In the data rows, the value 128 means zero.
Here are some points, one per row:
81:89:106:119:123:58:94:97
121:81:106:161:107:134:94:127
136:138:129:142:127:115:127:143
130:144:127:126:132:73:112:138
151:46:131:145:114:213:133:82
126:203:134:109:138:36:141:135
145:116:129:151:120:129:115:134
139:59:110:206:94:73:38:118
116:137:142:114:133:127:133:137
140:152:119:117:125:83:117:108
140:99:140:138:146:195:139:111
110:82:119:150:121:195:142:140
121:115:134:106:126:221:150:146
128:120:124:127:128:65:112:110
95:122:139:155:129:190:144:152
100:83:118:182:109:69:83:107
111:34:123:161:125:255:144:130
109:94:125:159:107:246:139:138
154:203:142:105:156:115:154:166
120:163:137:99:133:181:159:135
161:101:122:162:118:159:123:135
106:120:105:164:116:107:113:134
123:136:113:140:117:89:107:128
122:173:127:139:139:209:146:189
114:85:123:164:112:165:116:127
61:207:108:74:136:0:96:104
156:121:128:140:125:146:144:126
111:95:121:163:113:136:107:103
141:155:130:93:138:72:135:151
105:98:122:154:108:117:110:143
125:123:130:113:131:119:139:138
120:177:123:128:133:74:129:147
130:110:129:106:126:147:121:120
172:63:131:169:118:255:164:163
135:146:134:133:122:96:108:106
125:195:136:82:140:52:132:105
146:81:130:107:124:135:122:108
109:90:118:135:121:183:130:120
131:121:120:115:121:139:134:145
141:169:140:87:151:91:128:137
144:103:132:120:125:141:113:131
105:125:106:202:123:167:126:101
102:95:118:197:111:183:97:126
123:139:125:137:120:124:135:127
133:85:116:142:120:113:113:113
128:170:134:102:133:60:143:137
160:134:137:110:138:153:139:131
117:193:131:93:124:0:90:118
99:48:79:236:81:0:16:85
144:88:144:156:138:250:156:98
151:117:137:148:127:193:128:111
134:103:109:173:121:70:94:110
126:106:116:170:97:98:71:122
145:148:140:113:143:97:134:124
97:83:116:176:113:111:79:136
132:162:125:123:138:128:133:144
124:121:125:126:125:174:139:113
122:117:136:131:121:159:137:124
137:162:134:124:141:63:128:133
144:181:132:94:139:113:157:142
147:194:133:66:132:0:129:125
125:157:130:107:137:147:153:136
147:130:140:103:126:214:155:115
131:143:131:119:127:109:129:107
128:151:141:144:134:149:133:140
81:71:126:160:113:112:109:94
116:107:125:142:122:183:131:112
156:101:148:142:133:255:152:127
98:101:98:160:117:216:124:131
118:106:133:145:131:188:126:132
126:165:126:132:148:59:103:109
150:137:127:87:131:104:136:136
102:157:129:124:126:91:142:147
150:175:142:132:128:110:148:155
98:62:116:184:112:205:123:100
108:77:111:119:102:200:124:131
115:34:111:183:98:255:119:153
124:157:137:87:134:133:162:129
77:181:103:155:125:90:108:137
123:164:134:109:140:88:138:125
145:66:123:131:119:177:117:142
126:148:136:119:136:181:146:138
133:131:134:113:130:189:144:162
146:127:126:144:116:86:122:126
149:93:143:118:136:195:154:104
147:153:130:134:126:70:114:139
116:124:123:131:116:145:98:143
129:150:133:159:131:95:123:136
107:136:130:115:122:76:122:139
104:127:123:143:129:153:142:140
123:124:132:147:129:139:128:116
146:216:141:47:128:0:129:154
133:165:113:91:118:59:124:152
141:122:119:99:124:141:126:131
161:127:123:166:116:133:104:150
163:96:143:114:143:100:150:109
112:141:131:117:132:111:148:117
72:115:118:150:115:189:115:154
141:95:128:177:138:172:139:72
160:110:133:155:126:185:141:121
139:97:119:141:116:123:122:106
107:111:133:155:120:194:142:121
113:0:133:182:116:255:130:106
140:135:140:136:132:105:118:93
142:143:124:130:119:108:132:135
137:145:136:114:136:100:136:122
137:144:123:101:130:48:141:114
140:118:134:117:132:180:138:120
118:131:114:123:122:82:109:139
110:145:116:118:120:36:149:127
125:130:122:158:129:100:112:109
170:105:132:90:128:116:101:136
116:45:111:158:99:164:102:95
84:29:111:184:122:255:135:131
145:133:131:117:136:125:129:107
140:36:115:204:101:202:101:103
138:198:138:71:143:15:142:164
138:132:131:134:136:119:114:114
169:149:146:94:147:226:182:157
109:86:104:128:100:102:103:127
149:144:131:107:137:119:130:134
160:120:137:150:131:117:115:83
97:141:128:159:124:133:130:165
114:126:126:132:128:189:147:133
106:127:131:148:108:113:126:156
109:143:115:135:125:79:101:123
114:98:128:142:124:214:146:106
168:216:155:90:168:126:165:184
139:83:151:141:140:143:135:94
132:165:140:101:147:128:159:132
123:126:111:177:119:207:116:122
121:131:114:150:116:92:104:125
153:105:144:97:143:168:145:128
132:115:130:157:128:145:115:98
142:138:129:145:135:159:138:142
117:91:130:153:121:134:122:119
164:125:148:103:155:88:140:137
154:50:118:150:101:182:89:101
190:79:145:131:135:146:133:118
130:125:128:133:124:178:123:121
170:74:151:134:152:255:169:95
121:153:124:133:117:127:112:133
141:163:165:78:165:83:192:155
150:165:134:109:135:154:168:127
137:216:141:76:157:3:152:148
142:135:140:119:152:162:154:126
91:119:115:154:113:68:126:108
120:88:116:161:123:234:127:135
136:120:128:122:145:217:140:120
138:114:125:123:127:137:121:122
120:114:119:130:116:217:138:140
144:119:133:121:132:105:135:117
120:102:134:146:129:143:124:93
156:146:126:110:129:91:120:111
108:138:132:98:142:112:134:125
112:119:131:138:144:183:141:151
154:152:130:136:147:145:173:172
122:131:109:149:106:40:89:131
145:180:118:118:127:79:116:112
63:160:109:64:104:25:120:187
131:199:139:71:144:0:132:115
92:57:126:162:122:244:139:135
86:90:119:134:123:187:115:156
116:95:116:152:114:199:120:133
127:121:126:140:129:119:114:142
78:43:116:176:106:231:113:145
128:153:132:91:137:46:127:123
93:136:123:128:119:61:139:121
174:162:170:120:152:233:209:172
99:147:119:126:133:88:110:137
164:86:135:97:133:153:141:121
118:85:120:163:113:200:117:134
118:155:130:117:128:64:136:161
133:137:138:113:125:194:171:168
113:143:132:134:138:152:118:156
122:110:120:145:107:141:111:135
95:148:119:75:126:133:144:116
103:81:121:163:133:255:133:180
95:129:127:138:113:104:120:128
98:209:119:113:117:25:103:124
171:144:142:108:118:51:114:114
126:71:119:150:114:255:139:146
92:119:114:137:113:115:118:120
126:125:142:141:149:109:138:106
100:0:118:232:98:255:129:162
121:148:127:121:125:103:114:153
128:119:105:166:105:0:49:87
136:98:135:131:138:144:143:129
110:172:128:117:130:106:113:167
120:174:140:91:149:50:150:155
111:233:124:84:142:0:124:175
134:129:141:112:135:108:144:115
85:104:97:195:89:17:49:108
127:115:128:168:123:195:126:132
116:81:123:162:128:123:100:98
130:83:128:128:136:225:148:88
91:95:107:139:126:140:116:131
167:109:136:161:150:217:167:95
111:140:128:119:122:99:119:141
167:255:180:24:179:3:201:167
181:76:130:154:115:147:107:73
129:171:124:108:118:38:112:154
148:125:141:95:127:228:176:132
104:155:127:95:111:51:128:151
121:172:122:154:137:27:100:125
138:107:128:116:132:150:148:102
109:103:117:108:114:105:97:110
168:171:131:114:139:24:107:135
123:129:136:109:135:186:153:130
114:16:112:165:127:245:119:95
155:198:140:84:144:0:133:113
125:185:128:138:130:106:137:168
153:167:133:107:137:56:130:103
123:169:133:118:143:90:149:136
118:103:127:155:131:28:99:111
133:255:128:51:158:0:107:132
138:177:115:115:131:7:109:108
145:146:137:74:139:200:175:130
177:141:134:103:124:46:129:94
111:155:134:85:128:99:149:123
121:102:107:178:121:155:120:122
153:113:128:116:136:203:134:141
155:159:161:50:169:32:153:167
157:116:139:165:132:196:138:93
120:94:113:164:105:102:90:136
130:129:128:114:129:146:117:149
135:156:143:92:141:158:180:114
131:123:129:127:120:160:124:149
127:113:118:157:107:5:77:79
114:104:113:147:119:87:102:106
79:191:131:86:144:22:136:159
147:75:133:119:127:159:116:112
118:129:112:151:106:0:69:98
86:73:109:185:103:203:94:133
149:234:149:59:144:12:142:116
150:111:152:123:145:164:155:127
127:135:133:102:121:133:118:135
85:27:120:172:131:255:145:144
86:86:122:173:138:246:136:173
130:255:141:17:154:0:109:139
76:16:115:208:99:255:113:114
137:98:131:118:132:182:134:127
158:84:129:119:117:198:134:112
79:105:118:182:113:185:119:115
105:117:121:163:127:139:129:145
94:153:115:124:111:73:99:137
112:85:133:168:128:131:122:94
129:107:114:136:117:242:122:153
114:112:129:154:120:157:115:134
137:109:120:138:116:88:101:127
152:251:142:30:146:0:145:132
107:242:125:105:144:0:108:99
123:152:132:113:147:172:151:170
88:141:128:97:124:40:128:118
101:252:139:84:155:22:164:143
79:117:112:144:130:208:139:147
111:85:108:139:111:174:116:118
152:162:123:94:124:96:127:127
128:161:154:114:132:248:184:138
86:82:103:210:95:227:99:154
133:120:137:93:136:77:133:116
137:130:135:115:135:117:136:111
129:154:134:79:149:43:119:146
143:167:132:91:156:50:127:142
108:101:116:158:119:178:112:142
152:132:137:130:135:184:158:132
84:143:112:107:129:81:125:128
106:123:118:149:119:82:115:117
138:127:118:163:119:171:102:146
111:164:138:141:136:103:132:135
114:96:131:147:130:80:126:74
105:133:116:112:118:82:105:123
119:33:102:197:80:145:62:88
110:126:122:101:114:69:117:110
152:168:133:156:125:187:152:157
135:154:133:82:140:66:124:117
81:168:137:127:153:99:140:176
134:139:120:121:121:62:124:126
122:127:130:124:119:102:144:112
135:217:135:84:154:0:102:136
145:92:134:129:128:255:153:141
100:86:123:173:129:213:126:150
114:121:116:112:119:133:123:143
118:145:123:137:134:81:89:137
128:130:118:133:118:41:104:142
151:72:135:122:122:153:143:78
148:140:140:90:145:152:157:130
128:140:131:114:128:161:128:143
116:104:125:147:116:136:125:119
147:123:143:106:135:130:146:105
123:119:117:131:117:155:112:123
129:104:126:117:120:123:114:99
112:70:124:169:118:191:114:101
143:50:120:144:114:255:152:125
165:128:131:126:135:168:140:139
110:178:141:55:151:221:191:132
128:177:123:107:120:71:112:153
152:131:130:132:124:99:114:116
103:143:140:102:137:120:146:153
114:144:138:94:132:194:162:183
126:133:125:101:128:74:127:121
146:163:121:134:126:45:99:116
140:18:120:185:110:247:106:107
120:60:121:160:115:144:109:127
124:135:121:140:119:68:90:147
111:160:131:110:124:79:113:136
178:91:140:144:123:222:149:103
140:74:125:162:119:205:131:95
149:199:132:96:151:100:145:133
119:101:104:156:109:120:118:113
120:87:132:120:124:152:115:122
162:94:138:108:136:255:171:131
137:228:150:75:164:36:184:152
85:113:100:167:101:87:103:103
140:56:109:212:102:255:97:134
145:84:128:204:111:255:128:153
97:135:129:142:151:142:146:135
135:171:136:97:138:44:127:139
171:150:145:97:155:64:148:120
148:119:142:148:145:197:165:120
121:94:123:184:118:186:116:115
155:107:133:127:116:161:132:128
148:97:127:153:117:191:115:104
168:74:128:144:131:120:116:121
108:168:126:96:126:62:114:128
125:59:123:173:118:255:125:143
154:134:139:101:142:138:137:121
103:136:115:120:120:109:119:123
127:136:139:102:148:143:149:130
134:126:126:114:129:87:120:118
147:130:142:100:137:117:146:99
116:82:97:188:97:92:73:135
145:195:164:11:160:214:199:152
76:222:136:103:148:0:149:85
110:163:126:132:140:66:102:177
162:91:141:128:133:124:121:88
107:129:133:135:118:200:150:134
107:130:122:121:117:158:119:125
112:131:127:103:115:179:123:166
127:133:112:146:114:114:100:124
132:145:135:106:130:121:153:120
121:183:140:91:143:61:134:114
125:199:158:3:173:135:214:101
148:56:137:137:118:255:144:123
180:166:157:49:147:106:174:123
147:177:120:119:120:33:103:137
128:85:139:146:129:165:134:124
106:80:103:188:110:104:80:124
127:122:128:113:124:166:151:135
118:151:137:93:146:156:160:140
155:177:133:93:147:33:139:135
93:163:130:102:140:75:123:130
170:64:142:116:136:255:149:136
126:159:122:95:116:88:127:157
124:137:134:96:142:153:155:114
145:97:129:170:134:202:124:104
129:76:118:176:120:255:111:147
176:136:137:110:136:93:147:115
84:143:107:142:103:0:79:137
103:164:144:52:149:194:186:147
145:120:122:139:126:162:136:163
129:84:123:170:126:180:130:107
135:38:135:179:128:255:152:96
133:130:129:130:133:165:145:143
120:59:141:172:136:255:150:121
121:146:134:139:141:116:145:130
142:95:133:112:118:96:114:74
157:197:129:104:142:0:92:94
133:55:94:212:93:170:61:140
131:213:137:69:150:50:151:158
132:200:148:59:136:21:154:157
96:196:134:97:148:99:154:139
119:164:132:100:145:88:125:133
160:145:133:118:148:129:153:73
130:153:122:116:137:82:124:130
107:219:136:115:134:3:122:209
112:156:126:101:131:139:127:132
172:199:139:83:144:52:135:149
129:119:133:118:137:120:116:122
137:153:137:94:141:164:154:165
90:143:137:141:146:75:124:117
104:67:118:150:118:231:131:119
124:85:82:221:86:0:8:117
137:121:124:145:117:150:116:109
149:0:115:180:95:255:121:86
110:255:128:73:147:0:114:166
128:140:131:138:127:127:122:126
125:61:110:144:109:209:111:87
149:133:130:130:122:118:120:145
112:73:117:138:118:171:109:117
152:144:132:106:138:74:116:149
164:92:124:128:108:156:112:131
150:154:137:75:154:173:156:147
162:104:117:131:122:92:98:105
128:124:130:105:128:126:146:117
125:176:134:103:136:3:127:117
165:128:129:111:126:30:118:106
122:86:121:134:111:236:138:168
94:153:126:95:139:156:146:174
104:2:116:200:86:255:135:115
121:98:126:146:124:145:118:137
139:172:131:82:147:109:155:143
145:94:136:141:128:213:146:116
142:77:104:198:97:39:48:113
148:147:132:124:127:187:144:157
154:132:118:134:122:141:140:140
154:190:141:124:142:24:142:138
116:128:126:113:134:113:139:147
128:125:111:147:120:178:99:103
111:119:153:94:142:255:201:109
148:186:147:120:136:17:128:144
141:182:131:150:136:0:87:151
154:137:138:123:137:166:130:95
101:138:124:113:123:62:124:133
118:127:124:147:124:86:127:110
99:113:127:140:126:69:105:101
131:11:133:197:126:255:135:111
145:125:129:132:128:65:115:116
151:80:125:168:119:144:106:112
120:110:135:135:129:157:133:124
169:254:139:78:152:0:99:90
179:143:152:126:154:255:209:128
109:170:129:113:128:28:139:127
151:174:145:99:146:17:142:110
149:205:155:87:145:36:156:113
141:128:131:136:117:134:116:139
112:160:145:124:146:70:149:128
131:249:127:42:139:0:121:111
138:128:123:139:135:128:146:135
116:138:119:153:108:83:104:168
167:128:132:133:133:191:156:152
131:157:125:101:138:78:152:152
122:152:119:123:128:127:113:135
161:122:137:127:148:76:136:82
142:55:127:176:114:215:118:96
105:80:112:136:109:255:133:184
130:142:138:136:135:131:140:109
105:179:133:98:148:33:139:155
Along one direction, these points spread out more than along any other. Where along it does each point below lie, from 0 to 99? 50 is the average, and the first point above lies past it.
135:156:143:92:141:158:180:114 50
107:129:133:135:118:200:150:134 38
96:196:134:97:148:99:154:139 63
128:119:105:166:105:0:49:87 68
145:84:128:204:111:255:128:153 21
123:152:132:113:147:172:151:170 46
126:159:122:95:116:88:127:157 61
130:142:138:136:135:131:140:109 50
148:140:140:90:145:152:157:130 49
114:98:128:142:124:214:146:106 32
103:81:121:163:133:255:133:180 23
167:109:136:161:150:217:167:95 32
132:200:148:59:136:21:154:157 78
141:155:130:93:138:72:135:151 64
128:124:130:105:128:126:146:117 51
169:149:146:94:147:226:182:157 38
94:153:126:95:139:156:146:174 50
109:170:129:113:128:28:139:127 71
172:199:139:83:144:52:135:149 72
132:162:125:123:138:128:133:144 54
120:94:113:164:105:102:90:136 49
108:168:126:96:126:62:114:128 66
160:110:133:155:126:185:141:121 37
119:33:102:197:80:145:62:88 34
114:104:113:147:119:87:102:106 53
128:177:123:107:120:71:112:153 65
92:119:114:137:113:115:118:120 50
156:101:148:142:133:255:152:127 26
141:95:128:177:138:172:139:72 37
115:34:111:183:98:255:119:153 17
110:255:128:73:147:0:114:166 87
100:0:118:232:98:255:129:162 11
92:57:126:162:122:244:139:135 22
121:172:122:154:137:27:100:125 70
128:153:132:91:137:46:127:123 68
129:76:118:176:120:255:111:147 22
123:136:113:140:117:89:107:128 56
107:111:133:155:120:194:142:121 36
132:165:140:101:147:128:159:132 55
125:59:123:173:118:255:125:143 20
111:233:124:84:142:0:124:175 84
145:116:129:151:120:129:115:134 47
157:116:139:165:132:196:138:93 36
127:115:128:168:123:195:126:132 36
127:133:112:146:114:114:100:124 52
103:136:115:120:120:109:119:123 54
124:157:137:87:134:133:162:129 54
129:171:124:108:118:38:112:154 70
131:199:139:71:144:0:132:115 81
123:119:117:131:117:155:112:123 44
155:107:133:127:116:161:132:128 43
109:90:118:135:121:183:130:120 37
132:145:135:106:130:121:153:120 54
112:141:131:117:132:111:148:117 54
177:141:134:103:124:46:129:94 66
114:144:138:94:132:194:162:183 43
138:198:138:71:143:15:142:164 79
142:77:104:198:97:39:48:113 56
131:213:137:69:150:50:151:158 74
154:50:118:150:101:182:89:101 32
162:94:138:108:136:255:171:131 27
102:95:118:197:111:183:97:126 34
157:197:129:104:142:0:92:94 79
165:128:129:111:126:30:118:106 67
103:164:144:52:149:194:186:147 47
106:123:118:149:119:82:115:117 56
122:110:120:145:107:141:111:135 45
147:130:140:103:126:214:155:115 37
131:11:133:197:126:255:135:111 14
84:29:111:184:122:255:135:131 16
148:147:132:124:127:187:144:157 42
114:126:126:132:128:189:147:133 39
142:143:124:130:119:108:132:135 54
119:101:104:156:109:120:118:113 47
110:126:122:101:114:69:117:110 61
124:137:134:96:142:153:155:114 48
139:59:110:206:94:73:38:118 48
154:134:139:101:142:138:137:121 51
95:148:119:75:126:133:144:116 54
121:153:124:133:117:127:112:133 52
121:148:127:121:125:103:114:153 57
97:135:129:142:151:142:146:135 48
117:193:131:93:124:0:90:118 79
168:74:128:144:131:120:116:121 45
144:181:132:94:139:113:157:142 59
130:144:127:126:132:73:112:138 61
120:114:119:130:116:217:138:140 34
132:115:130:157:128:145:115:98 44
131:121:120:115:121:139:134:145 48
104:67:118:150:118:231:131:119 26
111:164:138:141:136:103:132:135 57
174:162:170:120:152:233:209:172 37
145:195:164:11:160:214:199:152 49
129:84:123:170:126:180:130:107 35
145:133:131:117:136:125:129:107 52
156:146:126:110:129:91:120:111 59
113:143:132:134:138:152:118:156 48
131:143:131:119:127:109:129:107 55
124:135:121:140:119:68:90:147 60
85:27:120:172:131:255:145:144 17
147:123:143:106:135:130:146:105 50
105:133:116:112:118:82:105:123 59
116:124:123:131:116:145:98:143 47
118:106:133:145:131:188:126:132 37
121:94:123:184:118:186:116:115 34
121:131:114:150:116:92:104:125 55
94:153:115:124:111:73:99:137 61
155:159:161:50:169:32:153:167 74
109:94:125:159:107:246:139:138 25
120:174:140:91:149:50:150:155 69
112:156:126:101:131:139:127:132 52
122:117:136:131:121:159:137:124 44
112:131:127:103:115:179:123:166 43
106:127:131:148:108:113:126:156 51
149:234:149:59:144:12:142:116 83
79:105:118:182:113:185:119:115 35
85:104:97:195:89:17:49:108 62
145:180:118:118:127:79:116:112 63
133:165:113:91:118:59:124:152 67
97:83:116:176:113:111:79:136 46
124:121:125:126:125:174:139:113 42
134:129:141:112:135:108:144:115 54
86:86:122:173:138:246:136:173 24
90:143:137:141:146:75:124:117 60
137:121:124:145:117:150:116:109 45
111:155:134:85:128:99:149:123 59
134:126:126:114:129:87:120:118 57
128:125:111:147:120:178:99:103 40
138:107:128:116:132:150:148:102 45
133:255:128:51:158:0:107:132 88
120:87:132:120:124:152:115:122 43
104:2:116:200:86:255:135:115 12
116:138:119:153:108:83:104:168 57
123:164:134:109:140:88:138:125 61
141:122:119:99:124:141:126:131 49
86:82:103:210:95:227:99:154 25
125:123:130:113:131:119:139:138 52
170:64:142:116:136:255:149:136 24
190:79:145:131:135:146:133:118 42
118:85:120:163:113:200:117:134 32
137:130:135:115:135:117:136:111 53
101:252:139:84:155:22:164:143 82
145:94:136:141:128:213:146:116 32
145:92:134:129:128:255:153:141 26
143:50:120:144:114:255:152:125 20
109:143:115:135:125:79:101:123 59
106:120:105:164:116:107:113:134 51
116:128:126:113:134:113:139:147 53
152:131:130:132:124:99:114:116 55
138:114:125:123:127:137:121:122 47
61:207:108:74:136:0:96:104 81
120:110:135:135:129:157:133:124 43
107:219:136:115:134:3:122:209 80
118:155:130:117:128:64:136:161 64
151:72:135:122:122:153:143:78 41
104:127:123:143:129:153:142:140 45
154:190:141:124:142:24:142:138 73
163:96:143:114:143:100:150:109 52
149:93:143:118:136:195:154:104 36
107:242:125:105:144:0:108:99 83
79:191:131:86:144:22:136:159 76
78:43:116:176:106:231:113:145 22
128:85:139:146:129:165:134:124 39
135:146:134:133:122:96:108:106 57
139:172:131:82:147:109:155:143 60
93:136:123:128:119:61:139:121 61
152:162:123:94:124:96:127:127 60
152:144:132:106:138:74:116:149 62
127:122:128:113:124:166:151:135 44
138:132:131:134:136:119:114:114 52
111:160:131:110:124:79:113:136 62
111:95:121:163:113:136:107:103 43
136:120:128:122:145:217:140:120 35
178:91:140:144:123:222:149:103 30
151:174:145:99:146:17:142:110 74
79:117:112:144:130:208:139:147 35
114:96:131:147:130:80:126:74 54
118:129:112:151:106:0:69:98 70
125:199:158:3:173:135:214:101 62
146:81:130:107:124:135:122:108 45
120:177:123:128:133:74:129:147 64
122:173:127:139:139:209:146:189 41
116:107:125:142:122:183:131:112 38
160:134:137:110:138:153:139:131 48
116:82:97:188:97:92:73:135 48
138:128:123:139:135:128:146:135 49
133:55:94:212:93:170:61:140 31
105:98:122:154:108:117:110:143 47
105:80:112:136:109:255:133:184 24
127:136:139:102:148:143:149:130 50
124:85:82:221:86:0:8:117 62
103:143:140:102:137:120:146:153 54
148:97:127:153:117:191:115:104 35
112:70:124:169:118:191:114:101 32
110:178:141:55:151:221:191:132 43
161:122:137:127:148:76:136:82 58
171:150:145:97:155:64:148:120 65
180:166:157:49:147:106:174:123 62
111:140:128:119:122:99:119:141 56
144:119:133:121:132:105:135:117 53
63:160:109:64:104:25:120:187 73
120:60:121:160:115:144:109:127 39
161:127:123:166:116:133:104:150 47
101:138:124:113:123:62:124:133 62
108:138:132:98:142:112:134:125 55
129:150:133:159:131:95:123:136 56
109:86:104:128:100:102:103:127 50
131:157:125:101:138:78:152:152 62
98:62:116:184:112:205:123:100 28
128:140:131:138:127:127:122:126 51
134:139:120:121:121:62:124:126 62
105:179:133:98:148:33:139:155 72
135:217:135:84:154:0:102:136 82
72:115:118:150:115:189:115:154 37
100:86:123:173:129:213:126:150 30
112:85:133:168:128:131:122:94 43
164:86:135:97:133:153:141:121 44
149:133:130:130:122:118:120:145 52
147:75:133:119:127:159:116:112 40
131:249:127:42:139:0:121:111 87
139:97:119:141:116:123:122:106 47
172:63:131:169:118:255:164:163 21
127:113:118:157:107:5:77:79 67
171:144:142:108:118:51:114:114 65
142:55:127:176:114:215:118:96 26
110:145:116:118:120:36:149:127 67
145:66:123:131:119:177:117:142 36
141:169:140:87:151:91:128:137 63
126:203:134:109:138:36:141:135 73
81:71:126:160:113:112:109:94 45
152:168:133:156:125:187:152:157 43
106:80:103:188:110:104:80:124 46
133:137:138:113:125:194:171:168 41
151:80:125:168:119:144:106:112 41
154:152:130:136:147:145:173:172 49
141:163:165:78:165:83:192:155 64
123:126:111:177:119:207:116:122 34
120:102:134:146:129:143:124:93 44
84:143:107:142:103:0:79:137 71
84:143:112:107:129:81:125:128 60
116:81:123:162:128:123:100:98 45
121:146:134:139:141:116:145:130 53
145:125:129:132:128:65:115:116 60
165:128:131:126:135:168:140:139 44
150:111:152:123:145:164:155:127 43
